Every row has a hidden score. How much higher is the second row's score than the first row's in each pair? 15 means about the same, 30 much higher and 0 much lower. The score is a weighted sum of the row's numbers plus the product of two more (or one squared), each taken from its middle value.
tensor([ 0.13, -0.58,  1.01,  0.61, -0.50,  0.64,  0.80,  0.56,  0.05,
        -1.05, -0.13])
tensor([ 0.38, -0.32,  0.64, -0.38,  0.39,  1.12, -0.06,  1.13,  0.99,
        -1.03, -0.21]) 15
tensor([-0.29, -1.44,  0.13,  0.02, -0.14,  0.02, -0.86,  0.84,  0.42,
        -0.44,  0.90])
tensor([ 0.10, -0.93,  1.06, -0.21,  0.10,  1.10,  1.01,  1.50, -0.69,
        -1.22,  0.22]) 16
tensor([-1.06,  0.88, -2.06,  0.44, -0.28, -2.14, -1.04, -2.64, -0.61,
         2.43, -2.24])
tensor([-0.34, -0.72,  0.72, -0.13,  0.49,  0.49,  0.32,  0.58, -0.19,
        -0.81,  0.54]) 2
tensor([ 0.26,  0.82,  0.05,  0.10,  0.73,  0.35, -0.68,  0.45,  0.17,
        -0.69, -0.53])
tensor([-0.32,  0.72, -1.05,  0.21,  0.59, -0.89, -0.68, -1.57,  0.18,
         0.59, -0.35]) 19
tensor([-0.01,  0.14, -0.34,  0.03,  0.15,  1.40, -0.57,  0.54,  0.57,
        -0.69, -0.77])
tensor([-0.25,  0.15,  1.35, -0.31,  0.53,  0.93,  0.37,  0.72,  0.57,
        -0.57,  0.19]) 20
tensor([ 0.51, -1.26,  0.54, -0.01, -0.22,  0.66,  0.86,  1.17,  0.59,
        -0.79,  0.27])
tensor([-0.38,  0.78, -0.84,  0.05, -0.55, -1.41, -1.35, -0.71,  0.29,
         0.17, -1.27]) 21
tensor([ 0.15, -1.76,  1.60,  0.07,  0.66,  0.86,  2.35,  1.57, -0.70,
        -0.02,  1.99])
tensor([-1.49, -2.01,  2.05,  0.00,  1.05,  0.20,  3.05,  1.24, -2.15,
        -0.43,  2.27]) 17
tensor([ 0.86,  0.20, -0.07, -0.74,  0.57,  1.28,  0.22,  0.15,  0.51,
        -1.24,  1.09])
tensor([ 0.46, -1.34,  0.90,  0.09,  0.26,  1.08,  1.06,  1.02, -0.97,
        -0.64,  1.53]) 17
tensor([ 0.07,  0.24,  0.48, -0.19, -1.20,  0.28, -0.31,  1.09,  0.38,
        -0.76,  0.11])
tensor([-0.06,  1.61, -0.69, -0.22,  0.61, -0.90, -0.79, -0.65,  0.07,
         0.72, -1.67]) 9
tensor([-0.21, -0.38,  0.58, -0.26,  0.79,  0.83,  0.70,  1.40,  0.27,
        -0.86, -0.77])
tensor([ 0.50,  0.71, -0.05, -0.66, -0.28,  0.73, -0.35,  0.51,  0.26,
        -0.74,  0.58]) 24
tensor([-0.10, -0.38,  0.59, -0.27,  0.75,  0.52,  0.72,  1.28, -0.63,
        -1.26,  1.42])
tensor([-0.02,  0.71, -0.49,  0.65, -1.13,  0.15, -1.18, -0.48,  0.17,
         0.48, -0.09]) 10
tensor([ 0.40,  0.03,  0.23, -0.50, -0.89,  0.66, -0.14, -0.09,  1.20,
        -0.86, -0.11])
tensor([-0.43, -1.02,  0.81,  0.27,  0.13,  0.57,  0.41,  1.18,  0.25,
        -0.76,  0.28]) 17
tensor([ 0.23, -0.16,  0.02, -0.26,  0.59,  0.30,  0.94,  0.96, -0.08,
        -1.51,  1.03])
tensor([-0.39,  0.18, -0.12,  0.23, -0.45,  0.57, -1.55, -0.59,  0.21,
        -0.12,  0.34]) 14
tensor([ 0.55, -1.62,  0.61, -0.10,  0.88,  1.07,  1.36,  0.58, -0.54,
        -0.98,  0.90])
tensor([ 0.61,  0.47,  0.21, -0.12,  0.14,  1.13, -0.57,  0.29,  0.01,
         0.25, -0.22]) 20
tensor([-0.30, -2.47,  1.96,  0.25,  0.69,  0.71,  2.45,  0.85, -1.74,
        -0.62,  1.15])
tensor([-0.25,  1.37, -1.49,  0.32,  0.32, -0.81, -1.34, -1.95,  0.05,
         0.86, -0.63]) 19
tensor([ 0.33, -0.12,  0.38,  0.45,  0.94,  0.15,  0.94,  0.20,  0.24,
        -1.17,  0.72])
tensor([-0.73,  1.22, -1.39,  0.15,  0.62, -1.56,  0.12, -1.70, -0.45,
         1.60, -1.12]) 19
tensor([ 0.36, -0.96,  0.49, -0.03, -0.10,  0.33,  0.42,  0.67,  0.46,
        -0.76,  1.45])
tensor([ 0.45,  0.25, -2.06, -0.32,  0.19, -1.90, -1.29, -1.32, -0.88,
         1.52, -0.89]) 14
tensor([-0.80,  1.30, -0.63,  0.08,  0.19, -0.81, -1.38,  0.09,  0.15,
         0.20, -0.51])
tensor([ 0.99, -0.72,  0.24, -0.15,  0.77,  0.69, -0.41,  1.23,  0.99,
        -1.12,  1.25]) 9
tensor([ 0.31, -1.08,  0.44,  0.22, -0.30,  0.52,  0.65,  0.99,  0.69,
        -0.39,  0.75])
tensor([-0.08,  1.03,  0.12,  0.22, -0.55, -0.67, -0.47, -0.44,  0.59,
         0.52, -1.26]) 19
tensor([ 0.36, -0.32,  0.78,  0.27,  0.17,  1.73,  0.42,  0.23,  0.53,
        -0.92,  0.50])
tensor([ 0.48,  0.35,  0.43, -0.19, -0.26,  0.21, -1.11,  0.17,  0.34,
        -0.34,  0.10]) 18
tensor([-0.60,  0.52, -0.30, -0.13, -1.02, -0.06, -1.14, -0.79,  0.87,
         0.86, -0.28])
tensor([-0.36,  0.02,  0.13, -0.03,  0.30, -0.17, -0.11, -0.10, -0.02,
         0.13,  0.44]) 13
tensor([ 0.62,  0.79, -1.76, -0.34,  0.21, -1.71, -0.87, -1.19, -0.13,
         1.38, -0.81])
tensor([-0.08,  1.07, -1.26,  0.08, -0.41, -1.37, -0.41, -1.93, -0.82,
         1.82, -1.63]) 16
tensor([-0.57,  0.76,  0.38, -0.60, -0.23, -0.01, -0.30,  0.03,  0.65,
         0.42, -1.59])
tensor([-0.11, -0.86,  1.35, -0.04,  0.27,  1.11,  1.60,  0.48, -0.67,
        -0.26,  0.69]) 13
tensor([-0.24, -0.06,  1.00,  0.61, -0.05, -0.15, -0.84,  0.49,  0.52,
        -0.43, -1.11])
tensor([ 0.00, -0.04, -0.16, -0.09, -0.07,  0.32, -0.14,  0.12, -0.25,
        -0.33, -1.33]) 3
tensor([-0.25,  0.32, -0.61,  0.09, -0.05, -0.67, -1.18, -0.82,  0.32,
        -0.13, -0.45])
tensor([-0.05,  1.44, -1.16, -0.17, -0.22, -0.77, -1.41, -1.76, -1.15,
         0.84, -0.25]) 12
tensor([ 0.71,  0.05,  0.00, -0.46,  0.12,  0.54,  0.83, -0.36,  1.00,
        -0.45,  0.95])
tensor([-0.24, -0.53, -0.20, -0.48, -0.04,  0.41, -0.45, -0.25,  0.18,
         0.02, -0.23]) 17
tensor([ 0.29,  0.16, -0.03,  0.70, -0.34, -0.31, -0.82,  0.23, -0.15,
        -0.12, -1.01])
tensor([-0.58,  0.85, -1.22,  0.42, -0.59, -0.79, -1.13, -1.13, -0.07,
         0.55, -1.51]) 16
tensor([-0.43,  0.58, -0.77,  0.60,  0.12, -1.20, -1.14, -1.24,  0.46,
         0.94, -1.35])
tensor([ 0.00,  0.84, -1.26, -0.06, -0.21, -1.40, -1.53, -1.24, -0.08,
         0.53,  0.71]) 1
tensor([-0.40,  0.32, -0.32,  0.06, -0.33,  0.30, -1.23, -0.69,  0.14,
        -0.36, -1.48])
tensor([ 0.02,  1.47, -1.05,  0.33, -0.04, -0.91,  0.06, -0.92, -0.36,
         1.36, -0.50]) 11
tensor([ 0.31, -1.77,  0.98, -0.39,  0.15,  1.09,  1.71,  0.48, -0.75,
        -0.51,  2.23])
tensor([ 0.75,  0.38,  0.13, -0.59, -0.42,  0.58, -0.31, -1.12,  1.00,
        -0.50,  0.34]) 9
tensor([-1.21, -2.66,  2.03,  0.02,  0.78,  0.89,  1.64,  1.69, -1.62,
        -0.53,  1.72])
tensor([-0.43, -2.53,  1.54,  0.14,  0.76,  1.04,  2.92,  0.67, -1.99,
         0.51,  2.77]) 16
tensor([ 0.02, -0.56,  0.28,  0.22,  0.53,  1.38,  1.78,  0.78, -0.05,
        -1.20,  1.89])
tensor([ 0.03, -0.53,  0.27,  0.26, -0.04,  0.18,  0.51,  1.21,  0.07,
        -0.29,  0.01]) 8
tensor([ 0.01, -2.28,  1.40,  0.38,  0.19,  0.57,  1.80,  1.68, -0.43,
        -1.65,  1.58])
tensor([ 0.50,  0.18, -0.46, -0.50, -0.24,  0.22,  0.62, -0.24, -0.01,
        -0.25,  0.28]) 18
tensor([ 0.17, -1.19,  0.84, -0.38, -0.13,  0.64,  0.35,  0.90,  0.01,
        -1.36,  1.41])
tensor([ 0.51,  0.66, -1.50, -0.75, -0.15, -1.04, -0.72, -1.13, -0.13,
         1.40, -0.74]) 11
tensor([ 0.14, -0.82,  1.27, -0.53, -0.18,  1.56,  0.24,  1.05,  0.51,
        -0.16,  0.15])
tensor([ 0.38,  0.99, -1.73, -0.12,  0.40, -1.03, -1.25, -1.22, -0.83,
         2.38,  0.81]) 14
tensor([ 0.09,  0.70, -1.55, -0.06,  0.29, -0.73, -0.58, -0.53, -0.84,
         1.30, -1.62])
tensor([-0.06, -0.30,  0.67, -0.62,  0.80,  0.70,  1.00,  0.96, -0.14,
        -1.73,  0.62]) 19
tensor([-0.08,  0.16, -1.44, -0.51, -0.41, -1.04, -0.31, -1.40, -0.12,
         1.07, -0.26])
tensor([-0.26, -1.10,  0.57,  0.48,  0.20,  0.66,  0.65,  1.01,  0.74,
        -1.05,  1.17]) 17
tensor([-0.37,  0.98, -1.00,  0.00,  0.08, -1.46, -1.47, -1.53,  0.15,
         1.28, -1.15])
tensor([ 0.06, -1.26,  1.16,  0.09,  0.26,  0.57,  2.09,  0.73, -0.31,
        -0.73,  1.78]) 8
tensor([-0.06, -0.14,  0.80, -0.09,  0.48,  0.93, -0.02,  1.21,  0.58,
        -0.73, -0.22])
tensor([ 0.16,  1.30, -0.63, -0.03,  0.20,  0.08, -0.60, -0.19,  0.15,
        -0.64, -1.11]) 13
tensor([ 0.11,  1.79, -1.43,  0.03, -0.56, -1.27, -0.83, -0.68,  0.05,
         0.99, -1.50])
tensor([ 0.70,  0.56, -0.05, -0.07,  0.66,  0.62, -0.47,  0.60,  0.39,
        -0.63,  0.92]) 16
tensor([ 0.10,  0.68, -0.23, -0.54, -0.30,  0.27,  0.33,  0.38,  0.44,
        -0.43, -0.04])
tensor([ 0.37,  1.23, -1.00, -0.71, -0.34, -1.26, -0.70, -0.59,  0.28,
         0.94, -0.97]) 10
tensor([ 0.35,  0.40,  0.37,  0.19, -0.07,  1.08, -0.36,  0.09,  1.21,
         0.08, -0.12])
tensor([-0.14,  0.18, -0.09, -0.46,  0.10,  0.99, -0.33,  0.98,  0.48,
         0.04, -0.24]) 16
tensor([ 0.21, -0.82, -0.09, -0.84, -0.27,  0.17,  0.83,  0.46,  0.24,
        -0.57, -0.52])
tensor([-0.48,  1.51, -2.18, -0.25, -0.85, -2.55, -1.22, -2.57, -0.66,
         2.48, -0.88]) 17
tensor([ 0.12, -1.65,  1.17, -0.15,  0.12,  0.72,  2.66,  0.58, -1.21,
        -1.64,  1.83])
tensor([-0.23,  0.92, -0.36,  0.44,  0.03, -1.05, -1.36, -1.96,  0.63,
        -0.07, -0.09]) 15
tensor([-0.19, -0.74,  0.59, -0.20, -0.02,  0.54,  0.29,  1.04,  0.57,
        -0.09, -0.38])
tensor([-0.07,  1.19, -1.24,  0.36, -0.53, -0.94, -1.37, -2.11, -0.21,
         0.84, -0.03]) 14
tensor([-0.03, -2.05,  1.19, -0.36,  0.58,  0.66,  1.91,  0.58, -1.51,
        -0.03,  0.62])
tensor([ 0.21, -1.31,  0.43,  0.15, -0.23,  0.63,  0.44,  0.69,  0.20,
        -1.68,  0.34]) 13
tensor([ 0.18,  0.67,  0.12,  0.45, -0.59,  1.07, -0.12,  0.34,  0.44,
        -0.51, -0.67])
tensor([-0.78,  0.73, -0.22,  0.06,  0.34, -0.02, -0.49, -0.32, -0.40,
         0.51, -0.05]) 17
tensor([-0.35,  0.44, -0.79,  0.28, -0.43,  0.09,  0.44,  0.09,  0.43,
         1.61, -0.72])
tensor([ 0.29,  0.53,  0.37, -0.20,  0.30,  0.98, -0.17,  0.63,  0.50,
        -0.74, -1.24]) 16
tensor([ 0.46, -0.19,  0.76, -0.35, -0.53,  0.51,  0.89,  0.16,  0.34,
        -0.69,  0.86])
tensor([ 0.07,  1.22, -2.55, -0.30, -0.80, -1.72, -1.02, -2.63, -0.94,
         2.44, -0.04]) 8
tensor([ 0.16,  0.88, -0.54,  0.39, -0.16, -1.08, -0.78, -0.48,  0.85,
         0.45, -0.83])
tensor([ 0.85,  1.16, -1.65, -0.69, -0.49, -1.85, -0.01, -1.59, -0.75,
         1.57,  0.48]) 20
tensor([ 0.59, -0.94,  0.97,  0.20, -0.10,  1.32,  0.55,  0.78, -0.32,
        -0.45,  0.86])
tensor([-0.56,  1.20, -0.09,  0.54, -0.67, -0.61, -0.30, -0.67,  0.75,
         0.20, -0.69]) 15
tensor([ 0.19, -0.51,  0.23, -0.15,  0.11,  0.67, -0.34,  0.54,  0.79,
        -0.28,  0.31])
tensor([ 0.09,  0.29,  0.05, -0.13, -0.24,  0.20, -0.76,  0.15,  0.12,
         0.29,  0.59]) 17
tensor([-0.34, -1.97,  0.62, -0.49,  0.95, -0.03,  0.75,  1.12, -0.46,
        -0.66,  1.15])
tensor([-1.73,  2.09, -0.73,  0.54, -0.05, -0.71, -1.27, -1.45,  0.15,
         1.08, -1.34]) 25
tensor([-0.09,  0.53,  0.60,  0.62, -0.24,  0.66, -0.28,  0.29,  0.37,
        -0.39, -0.88])
tensor([ 0.16, -0.12,  0.47,  0.12, -0.10,  0.41, -0.23,  0.83, -0.06,
        -0.92,  0.52]) 16
tensor([-0.08, -0.50,  0.42, -0.11,  0.36,  0.64,  0.13,  0.92, -0.05,
        -0.60,  0.26])
tensor([-0.13,  0.04, -0.29,  0.47,  0.25, -0.75, -0.31, -1.36,  0.68,
         1.26, -0.83]) 27
tensor([-0.76, -0.59,  0.73,  0.51,  0.56,  1.11,  2.20,  0.65, -0.10,
        -0.96,  1.52])
tensor([-0.51,  1.06, -0.73,  0.18, -0.65, -1.55, -0.92, -1.26,  0.51,
         0.97, -0.90]) 15
tensor([ 0.38,  0.28,  0.69, -0.09, -0.46,  1.08,  1.18, -0.15,  0.18,
        -0.09,  1.12])
tensor([ 0.32, -1.30,  1.03,  0.29,  0.81,  0.83,  0.48,  0.53, -1.16,
        -0.53,  0.95]) 5
tensor([ 1.22,  0.14,  0.25, -0.59,  0.52,  0.31, -0.21,  0.61,  0.43,
        -1.09, -0.04])
tensor([ 0.86,  0.07, -0.24, -0.53,  0.40,  0.84,  0.56,  0.68,  0.93,
        -1.22, -0.16]) 14
tensor([ 0.74, -0.64,  0.47, -0.21, -0.39,  0.83,  0.48, -0.29,  0.17,
         0.19,  0.58])
tensor([-0.90, -0.58,  1.38,  0.56, -0.04,  0.73,  0.51,  1.82, -0.21,
        -1.60, -0.47]) 19
tensor([-0.75,  1.10, -0.26, -0.53,  0.36, -0.57, -0.94,  0.44, -0.06,
         1.19, -1.29])
tensor([-0.10,  0.52, -0.09,  0.16, -0.41, -0.81, -1.49,  0.76,  0.04,
         0.11,  0.16]) 13
tensor([ 0.37, -0.53,  0.75, -0.63,  0.34,  0.97,  0.66,  0.79, -0.16,
         0.02,  0.22])
tensor([ 0.23,  0.57, -0.12,  0.53,  0.19, -1.20, -1.22, -1.59,  0.49,
         1.50, -0.49]) 29
tensor([ 0.25,  0.08, -0.41,  0.14,  0.09,  0.28, -0.15, -0.36,  0.11,
        -0.35, -1.01])
tensor([-0.74,  0.34,  0.65,  0.11, -0.63, -0.65, -0.36,  0.30, -0.01,
        -0.35, -0.69]) 21
tensor([-0.36,  1.29, -0.99,  0.43,  0.34, -1.51, -0.61, -0.36,  0.05,
         0.47, -0.70])
tensor([ 0.55, -0.37,  0.86, -0.27, -0.17,  0.42,  0.74,  1.60, -0.05,
        -1.55, -0.37]) 19
tensor([-0.12, -0.98,  1.26,  0.62,  0.06,  1.41,  1.81,  0.99, -0.11,
        -1.86,  1.40])
tensor([ 0.24, -0.33, -0.22, -0.39, -0.97,  0.93, -0.34,  0.40,  0.04,
        -0.37, -0.10]) 12
tensor([-0.60,  0.47,  0.59,  0.07, -0.06,  0.62,  0.04,  0.31, -0.10,
         0.42, -0.15])
tensor([ 0.03,  0.70,  0.26,  0.09,  0.56,  0.41,  0.95, -0.22,  0.42,
        -1.09,  0.67]) 12
tensor([ 1.27,  0.01,  0.30, -0.04,  0.34,  1.05,  0.58,  0.63,  0.84,
        -0.60,  0.77])
tensor([-0.60,  0.21,  0.36,  0.35, -0.79,  0.52,  0.18,  0.99,  0.06,
        -0.43, -0.48]) 19
tensor([ 0.04, -0.97,  0.20,  0.09, -0.14,  0.03,  0.71,  0.68,  0.50,
        -1.77,  0.17])
tensor([-0.54,  0.36,  0.04, -0.02,  0.16,  0.76, -0.69,  0.77,  0.40,
         0.26,  0.17]) 22
tensor([ 0.69,  0.59, -2.28, -0.69, -0.26, -1.56, -0.46, -1.69, -0.67,
         1.58, -0.26])
tensor([ 0.47, -0.56,  0.03,  0.02, -0.86,  0.74, -0.21,  0.45,  0.94,
        -0.27,  1.59]) 21
tensor([-0.22,  1.63, -0.83, -0.01,  0.07, -0.69, -0.92, -0.66, -0.14,
         0.28, -0.57])
tensor([-0.45, -0.65,  0.32,  0.15,  0.04,  1.13, -0.53,  0.81,  1.40,
        -1.02,  0.20]) 17
tensor([ 0.06, -2.16,  0.73, -0.39,  1.01,  0.28,  1.41,  0.82, -1.18,
        -0.80,  2.72])
tensor([-0.41, -1.76,  1.14, -0.41,  0.55,  1.48,  1.50,  0.47, -0.74,
        -0.68,  1.84]) 15
tensor([-0.58,  1.82, -1.39,  0.46, -0.42, -1.73, -0.87, -2.12, -0.30,
         0.89, -2.05])
tensor([-0.25, -0.42,  0.39, -0.41,  0.85,  0.30, -0.84,  1.15,  0.57,
        -0.67, -1.23]) 24
tensor([-0.19, -1.29,  1.58,  0.22,  0.48, -0.02,  1.48,  1.68, -0.50,
        -0.75,  1.11])
tensor([ 0.51,  0.67, -0.01,  0.06,  0.40, -0.05, -0.66,  0.09,  0.28,
        -0.78, -1.63]) 13
tensor([-0.67,  0.72,  0.32,  0.14,  0.15, -0.04, -0.49, -0.42, -0.40,
         0.93, -1.32])
tensor([-0.25, -1.30,  0.66,  0.18, -0.21,  0.34,  0.23,  0.83, -0.14,
        -0.35,  2.25]) 11
tensor([-0.04,  1.40, -1.09,  0.57,  0.41, -1.08, -1.16, -1.37,  0.44,
         1.37, -1.03])
tensor([-0.85, -0.02,  1.14,  0.30, -0.72, -0.42,  0.26,  0.82,  0.20,
         0.26, -0.18]) 13
tensor([ 0.44,  0.64, -0.25,  0.03,  0.07, -0.21, -0.10,  0.92,  0.67,
        -0.07, -0.39])
tensor([-1.22,  1.17, -0.61,  0.23, -0.62, -1.02, -1.33, -1.48, -0.12,
         0.68, -1.88]) 24
tensor([-0.30,  0.07,  0.42,  0.44, -0.19,  0.33,  0.14,  0.54,  0.46,
         0.12, -0.88])
tensor([-0.20,  0.82, -0.28,  0.19, -0.53, -0.59, -0.72, -1.26,  0.13,
         0.20, -0.82]) 15
tensor([-0.51, -0.92,  0.67, -0.02,  0.89,  0.76,  1.60,  0.64,  0.35,
        -1.00,  0.93])
tensor([ 0.17,  0.01,  0.37, -0.32,  0.24,  0.11, -0.09,  0.63,  0.29,
        -0.14,  1.05]) 19
tensor([ 0.04, -2.18,  1.32, -0.37, -0.05,  0.71,  1.51,  0.35, -1.43,
        -0.71,  0.89])
tensor([ 0.10, -0.46,  0.38,  0.17,  0.20,  0.72,  0.81,  1.43,  0.97,
        -1.55,  1.05]) 17
tensor([-0.72, -0.57,  0.03, -0.29,  0.18,  0.52,  0.99,  0.58, -0.16,
        -0.18,  1.44])
tensor([ 0.43,  0.09,  0.65, -0.07,  0.25,  0.23, -0.23,  0.07,  0.44,
        -1.12, -0.18]) 12
tensor([ 0.09, -0.59,  1.20, -0.42,  0.81,  0.14,  1.02,  0.45,  0.41,
         0.12,  0.29])
tensor([ 0.19,  0.27,  0.39, -0.63, -0.54,  0.41,  0.73,  0.72,  0.10,
        -0.89,  0.91]) 29
tensor([-0.30, -1.02,  0.80,  0.31, -0.40,  1.30,  1.53,  0.41, -0.55,
        -0.12,  1.50])
tensor([-0.73, -2.64,  2.12,  0.58,  0.35,  0.61,  2.30,  0.91, -1.85,
        -0.17,  1.08]) 10
tensor([-0.46, -1.88,  1.60,  0.18,  0.04,  0.61,  1.34,  0.83, -1.21,
         0.48,  2.01])
tensor([ 0.90,  0.55, -1.25, -0.82,  0.00, -0.83, -0.18, -1.00, -0.45,
         1.59, -0.10]) 11
tensor([-0.45,  0.30, -1.02,  0.02,  0.84, -0.39, -2.42, -1.26,  0.07,
        -0.01, -0.08])
tensor([-0.21, -0.60,  1.23,  0.65,  0.20,  0.65, -0.31,  0.35,  0.28,
        -0.57, -0.08]) 1
tensor([ 0.46,  0.90, -0.71, -0.29, -0.09, -1.05, -0.25, -0.36, -0.18,
         0.99, -0.82])
tensor([-0.76,  1.17, -1.45, -0.22,  0.05, -1.57,  0.13, -2.27, -0.15,
         1.15, -1.18]) 15
tensor([ 0.20, -0.67,  0.69, -0.21, -0.78,  0.55,  1.58,  0.08,  0.04,
        -0.96,  0.52])
tensor([-0.22,  0.60, -0.34,  0.38,  0.25, -0.12, -1.07, -1.56, -0.20,
         0.50, -1.14]) 20
tensor([ 0.81,  0.02, -0.88, -0.44,  0.63,  0.35,  0.27, -0.56,  0.06,
        -0.17, -0.22])
tensor([-0.63,  0.82, -0.74,  0.36,  0.49, -1.93, -0.49, -0.77, -0.47,
         0.90, -1.38]) 26
tensor([-0.53,  0.86, -0.87,  0.55, -0.93, -1.32, -0.05, -0.37, -0.64,
         0.77, -1.16])
tensor([-0.35, -0.64,  0.68, -0.43, -0.20,  0.57, -0.36,  0.63,  0.97,
        -1.44,  0.23]) 15
tensor([-0.56,  0.29,  0.52, -0.05, -0.54,  1.31,  0.27, -0.07,  0.63,
        -0.23, -0.08])
tensor([ 0.15,  0.59, -0.30,  0.04, -0.69, -0.68, -1.33, -0.98,  0.42,
        -0.09, -0.52]) 15
tensor([-0.72,  0.51, -0.27,  0.37, -0.46, -0.80, -1.00, -0.40,  0.40,
        -0.33, -0.87])
tensor([-0.22, -1.54,  1.76,  0.10,  0.78,  0.98,  1.57,  1.88, -1.11,
        -0.82,  0.37]) 13
tensor([ 0.51,  0.85, -1.81, -0.52, -0.28, -0.95, -0.21, -0.46, -0.49,
         1.05,  0.51])
tensor([ 0.00, -1.61,  1.34, -0.28,  0.39,  1.06,  0.68, -0.63, -0.32,
        -0.58,  0.55]) 11
tensor([ 0.47,  0.70, -0.54, -0.12, -0.96, -0.07, -0.75, -0.92,  0.75,
         0.01, -0.91])
tensor([ 0.17, -0.59,  1.31,  0.49, -0.08,  0.38,  0.44,  0.25,  0.16,
         0.12,  0.30]) 19
tensor([ 0.22,  0.81, -0.38,  0.04, -0.30, -0.66, -0.18, -1.05,  0.47,
         0.06, -0.08])
tensor([ 0.24,  0.87, -1.79,  0.57, -0.22, -1.39, -0.94, -2.16, -0.49,
         1.81, -1.25]) 16
tensor([ 0.02, -0.53,  0.52, -0.06,  0.19,  0.67, -0.16,  0.76, -0.06,
        -0.28,  0.18])
tensor([ 0.06, -0.45,  0.72, -0.60,  0.24,  1.08, -0.61,  0.74,  0.04,
        -0.27, -0.27]) 17
tensor([ 0.11,  0.08, -1.33,  0.29, -0.42, -1.16,  0.00, -3.12,  0.01,
         1.16, -0.94])
tensor([-0.18, -2.19,  1.21, -0.43,  1.41, -0.16,  2.59,  1.38, -1.22,
        -0.85,  2.61]) 17
tensor([-0.33, -1.18,  0.65,  0.15, -0.99,  1.24,  0.59,  1.21,  0.54,
        -0.40,  1.26])
tensor([ 0.04, -0.61,  0.50,  0.02,  0.32,  0.36,  0.40, -0.01,  0.99,
        -1.56,  0.47]) 10
tensor([ 0.38,  0.50, -0.48,  0.08, -0.58, -0.17, -0.20, -1.22,  0.79,
         0.90, -0.31])
tensor([ 0.22,  0.04,  0.10,  0.22,  0.53,  0.43, -0.77, -0.24,  0.33,
        -0.70, -0.42]) 21
tensor([-0.22,  0.91, -0.25,  0.37, -0.32, -0.30, -0.52, -0.81,  0.18,
         0.50, -1.37])
tensor([-0.16,  0.21, -1.15, -0.38, -1.08, -0.35, -0.45, -1.33,  0.01,
         1.12, -0.48]) 11
